X: 3 groups of rows, each row roughly a mix of its group's hidden directions:
X (113 x 15):
[[-11  12  -3   6   1 -18  -7  -9  -4 -29 -16 -13  13   6  12]
 [-17   6 -10  16 -18  10  -6 -16 -12 -11 -14  -4  -7   0  23]
 [ 17  22 -16 -22   7 -12 -16  -8  -4   0 -17   3   6  -3   0]
 [ 29  11 -16 -14   9   0 -10  -7   8  -4  -5 -16  18   5  -8]
 [  5  -8 -13 -21  -3 -13  -2 -13  -9  -8   1   3 -26  23   9]
 [  9   8   1 -19  19   7   2 -10   1 -26 -10 -14  -8  18   7]
 [ -4  25 -20 -24  -3   0 -10   5   7  20  14  -2   6   6   0]
 [-21  18  12 -14 -11  26  -1  -4   3  -3   5 -21   2   1   5]
 [ -4 -30  22   6   7  -2  16   7   6 -16  12  -7   1   5 -12]
 [ 28  -8   5  -7   0   9  10  12   5  23  14  -2 -14   9 -10]
 [-14  17  10   9  14 -15 -10 -11  13  -7  -8   1  18  17  15]
 [  1 -14  -1  13  -5 -16  -8 -23  -6 -26 -16  -7   5   7   8]
 [ 19 -10   4  -9   6  12  14   6   5   8  17 -10 -21  23  -4]
 [ 20  -8   6  -3 -14  26   6   3   4  27   6   3 -14   4   4]
 [  7  14 -22  -4  -3  12   9  20 -17   6  -1   3 -19 -18  -3]
 [ 26  22 -14   9 -13 -10  -3   6 -15   8  -8 -17  -8   2   0]
 [ -4  10   3  15   7  38   5  -1  -5   8  -6   1 -12 -18  -1]
 [-16  -5 -30  -6 -23   7  -4   0  -8   5   4  13  -1 -16   9]
 [ 23  -9  18  14  13 -11   6  12   2  19   2  10   0  -7 -19]
 [ -8 -15   3  -1  -6 -26  -4   1   5  17   7  30  -1   8   7]
 [-23  -8   5   4   1  30  11  -1  14  -8  13  -6  -1  10  14]
 [ -1   5  12 -10   3 -14 -15  -4   5  -6 -12   2  32 -19 -12]
 [ 13   4   6  -5   0   1 -20 -15  10  24  -9  15  21 -12  -5]
 [ -5 -21  12 -16  -2  -1  -6  -2  13   6   1  20  24 -17  -8]
 [  8  -1  13  23  -3  19   7   8  -7   2  -4 -13   3 -25 -17]
 [  9  25 -18  -3  15  20 -10 -11  12   4  -2 -13  13   6   4]
 [-26  -8 -19   1 -20  17   2   0  -9  -7   0   9  -5 -16  13]
 [-13 -20   7 -23  18   6   4   0  19  -7  12  15  11   2  -4]
 [  1 -34  16   5  -3  -3  14   2  -2 -17  12 -10  -7   4 -13]
 [ 20 -20   0 -16   4   1  10  14  10  17  19   9  -7   7 -11]
 [  6 -21  14   7  18 -12   9   3  11 -25   2  -8  15   8  -8]
 [ 22  -4   2 -24   2  -2 -13  -7  13   9  -4   4  25 -10 -12]
 [  1   4   2 -12  -3   9  -3 -10  -2 -33 -17 -22  13  -3   5]
 [-10 -20   6 -15  -1 -18   3   0   6   4   8  25 -11  19  12]
 [-25   9 -14  26  14  10  -2  -8  -6   2  -3  15 -11  -8   6]
 [-13   3  19  28  -2   0 -10 -21  -7  -6 -12 -10   7 -12  -8]
 [ 12  11 -18  -8   9   1 -13  -9  21  15   8  -1  21  15   4]
 [  5 -18  12   3  12   3  13  -8   4 -21   1  -7 -16  27  10]
 [  3  30 -20  -8  -9   7 -15  -8  -8   9 -17   2  -1  -9  13]
 [ 27  11 -15  -5   4  -2 -11  -2  12  11   4 -15  23   2 -12]
 [ 21  23 -10  12  -8  -8 -10  -5 -14  11  -7 -21  -1  -4 -12]
 [-20 -13  13 -14  22  -1   2  -5  15 -21   2   9  14   3  -1]
 [-27   5 -19  -5 -13   4  -2   3   6  18  19  11  -3   8  13]
 [  4  -7  22 -25  -6   3  -9  -8  -2  18   1   9   0 -16 -20]
 [-23 -12   4 -12  -5  -5   7   4   4   9  16  19 -18  17  13]
 [ -6  19   1 -10  13  17   8  13  -3 -26 -14 -12   6 -14   3]
 [-12 -11   9 -11  11  24  13  -4   8 -18   4  -3 -13  17  14]
 [ 12  28 -19  -1   7  14   5  12  -4  14   2  -4 -19   8   8]
 [ -1   1 -13   2 -14  -5  -4   1  -2  36  18  13 -14   6  -1]
 [ -6 -23  -5  14   5  16  11  -7  10 -11   4   9  -9  19  22]
 [-12  25   4  11  13   0  -3  10  16   0   0  -7  30  -3   2]
 [ -7  -1 -21 -20  -3  -5  -7  -5  18   5  16   4  11  23  14]
 [ 12   6 -29  -9 -17  10 -13 -16  -6  12  -7   5  -8   2  15]
 [  2   2   4  28 -10   1  -2   3  -4  -7  -8 -17  23 -22 -10]
 [  7   1  -7  16   1 -11 -14 -17  14  -7  -8  -7  28  13  11]
 [ -3  10 -10  23 -14   1  -8   6  -8  21  -1   4   9 -26 -10]
 [ -9  28  -9  22  -1   0  -1  11 -13  19   0   1  -7 -17  -6]
 [-15  15  -3  15   5   3  10   5  -8 -19 -13  -1 -16  11  26]
 [-27  -7   0   8  14  19   6   1   7   5   5  27  -7  -6  10]
 [ -9 -10  13  21 -21  15   5  -6 -17  -1  -9   1 -19 -12   6]
 [  1 -28  12 -10  11  -8  10   4  14  -9  20  -4   4  15 -13]
 [  1   6 -16   9   7  -9  19  29 -12 -11  10 -10 -14  -1  -7]
 [-15  15   6   9  -6  12  -6 -17  -5 -19 -20 -12   3   1  20]
 [ -7  -8   5  28   9   7  -7 -27  -5   3   6 -12  -8   1 -19]
 [ 12  24 -26 -14   9  -6 -17 -10   7  10  -2   0  10  10   4]
 [-15  19   0  10  -2 -15 -14  -9  -9 -16 -18  -7  19 -15   0]
 [ 26  -4 -29   1 -13 -21  -2   3 -11   3   0  -4  -8   9   1]
 [-11  34  -7   8  -3   7 -13  -6   1  10 -16   4   9  -4  19]
 [-11  26  19   6   9   2  -6  -8  -3 -16 -13 -22  11  -3  -2]
 [  1   0 -19  -8   5  -2 -13 -11  20  18   7  19  15  14  13]
 [  6   2   5  16  24 -21  -4  -8   7 -13 -17  11   8  13  11]
 [-14 -16  -6 -30   7   4   5   6  16 -10   9  18   8   5  10]
 [-18  20  -5   8  11  22  -2   4   2  20   1  16  -2 -17   1]
 [  0   9 -13 -17 -15  -9   3   6  -5 -24 -10 -11   1  13  24]
 [ -5 -19   1 -20   3 -13   1  -4  12   2   8  22  -6  23  14]
 [ 22 -30  -9   0  14  -3   5  -2  17  -6   9   5  12  10  -6]
 [-24   3  18 -10   3  -1   7  -4 -10 -12  -3   4 -28  12  12]
 [ 16 -11  -9   2  -6 -14 -14 -28  -3  -9 -16   3  -2  15  13]
 [  6  18  -1  10   5  22   1   0 -15 -11 -15 -19  -6 -20  -9]
 [ 33  14  -8   7  -7  -9   1   6 -12  10  -2 -20 -12  10  -6]
 [  9  10   6  15 -31   8  -4   3 -11  18 -14  -2  -1 -14  10]
 [ -6   4 -23   3  10   9  -5   2   3  25   9  25  -3 -15  -6]
 [ -3  -2  -6 -19  -4 -13  -7 -20  -8  -9  -4   2 -21  25  15]
 [ -7  26 -11  14 -12   1  -3   8 -11   2   2 -25   8 -14 -10]
 [ -5  -8 -38 -11 -10 -12 -10  -4  -3   5  11  12   6  -8  -4]
 [  0   6 -11 -33   0   4  -8 -17   2 -16  -5  -6  -4  16  14]
 [ -3 -16  -3 -23   1 -15   0  -2  14   5  13  16  -2  25  12]
 [ -5  26 -12   0  -5   1 -15  -5   1  31  -2  16  -1   0  11]
 [ 11 -10  -5 -27  13  -6  12  15  -7  -6   9   5 -20   0 -16]
 [ -3 -27   9   6   2  17  11  -1  15 -22   8 -14  15   5   0]
 [  7 -11  -3  -7  -3  15   3   7  13  33  21  13  -3   1  -7]
 [ -1  -3   9  24 -25   8  -4  -5  -5  -1  -5 -19  17 -17  -6]
 [ -5 -13   9 -18  -8  -5   1 -15  -6 -29  -2 -18  -8  15   3]
 [  1  31  21  -5  10  20   3   7   4   5  -3 -20  -1   2  -3]
 [ -7  10  -6   9  -1 -17  -9 -10  -6 -29 -20 -11  16  -2   9]
 [ -2  19   7 -14 -24  -8 -15  -7 -15  12  -5 -13   2 -15 -13]
 [ 15   0   7   7 -18  -9   0  -9 -11 -18 -13 -26  -6  15  10]
 [  6  14   3  -4  -2  11   9  12 -22  -4  -2 -19 -22 -14 -16]
 [ -6  13  -1  -3  10 -21  -8 -11   7 -20  -7  -9  12  24  14]
 [  3 -12 -23  14  -4   7   5   6  11  24  20  12  -4  11   7]
 [ 23 -23 -16 -25   6  -1   6   4   0  -4  10   3 -10   4 -12]
 [-11  19  10   7  11  -4   5  25   1  11  -7  20   8 -21   0]
 [-11 -17  -3   9 -23 -15   0   8  11   4  18  -4  26   2  -1]
 [ -1  -9  -8 -14   3  20   1 -14  11 -26  -6  -8   5  14  19]
 [  4   6 -30   8 -16  12 -10 -11   9  11   2  -4  11   9  19]
 [ -8  -5 -30  -5 -28   1  -4   3  -9  -6   3  -4  10 -18   1]
 [ 24  -6 -18 -17 -16 -14  -4   7  -5  -2   4 -14  12  -9 -17]
 [ -2  -5   9   5  11 -12   6  15   5  28  19  19  -7   0 -15]
 [-10  20 -10   9   7  15 -18 -18   0  13  -7   6  11 -20  -7]
 [ 16 -13   4  -7 -17 -18   6  14 -17  -9   0 -12  -2 -15 -20]
 [  1   2  -4 -15  21 -19  -8  -3   6  -7  10  -9  17  -1 -28]
 [ -5 -15   6 -17  -1  14  15   3 -12 -25  -4  -3 -25  -1   4]
 [  5  15  31  14  18  -5   7   5  -2  -5  -4 -19  -6   9 -11]]

which group is each row in? (one row of each group first):
[-28  -1  28   5   9   9   6  -1  14 -14   4  -5   9   9   9]  (96)
[  3  -6  -9  10 -11  -6  15  19 -10  16  21  -2 -24   7  -6]  (105)
[ -8 -13  -9   8  -1  -2  -9 -15   0  -3 -17  32   4 -10  18]  (48)

[-16   3  -8  18  -3   3 -10  -5  16  25   8  18  16   1  11]  (48)
[-28  23 -10  10  -6   1   2   5 -11 -14  -8  -5  -7  -1  18]  (105)
[-14  17 -14  13 -12   7  -4   2 -20   8  -9   7 -10 -25   0]  (48)
[ 16 -26  19 -15 -15   2   2 -10   7  -6   6 -16   3  13  -4]  (105)
[ 15  -6 -13 -20 -17   7 -16 -14   9  20   9  -2  14  -2  -7]  (96)
[-14  -4 -24   0 -27   8  -1   6   1  -2  14 -13  17 -10   1]  (48)
[-28 -11  11  22   5   0   3  -6  -5   3  18  -4  -8  -5 -20]  (105)
[-21  12   7  -4   8  18  11   0 -10 -15  -3  -6 -27   6  11]  (48)
[-18  22  19  31   7 -12  -2   0  -4  -1  -7  -7   4   1   2]  (48)
[-19   2  -9 -24 -25   0   1  10   0 -12  -1   2   9  -3  21]  (105)
[  4  18  -6 -28 -15 -11 -13  -5 -16  14  -1  -3 -12  -5 -10]  (96)
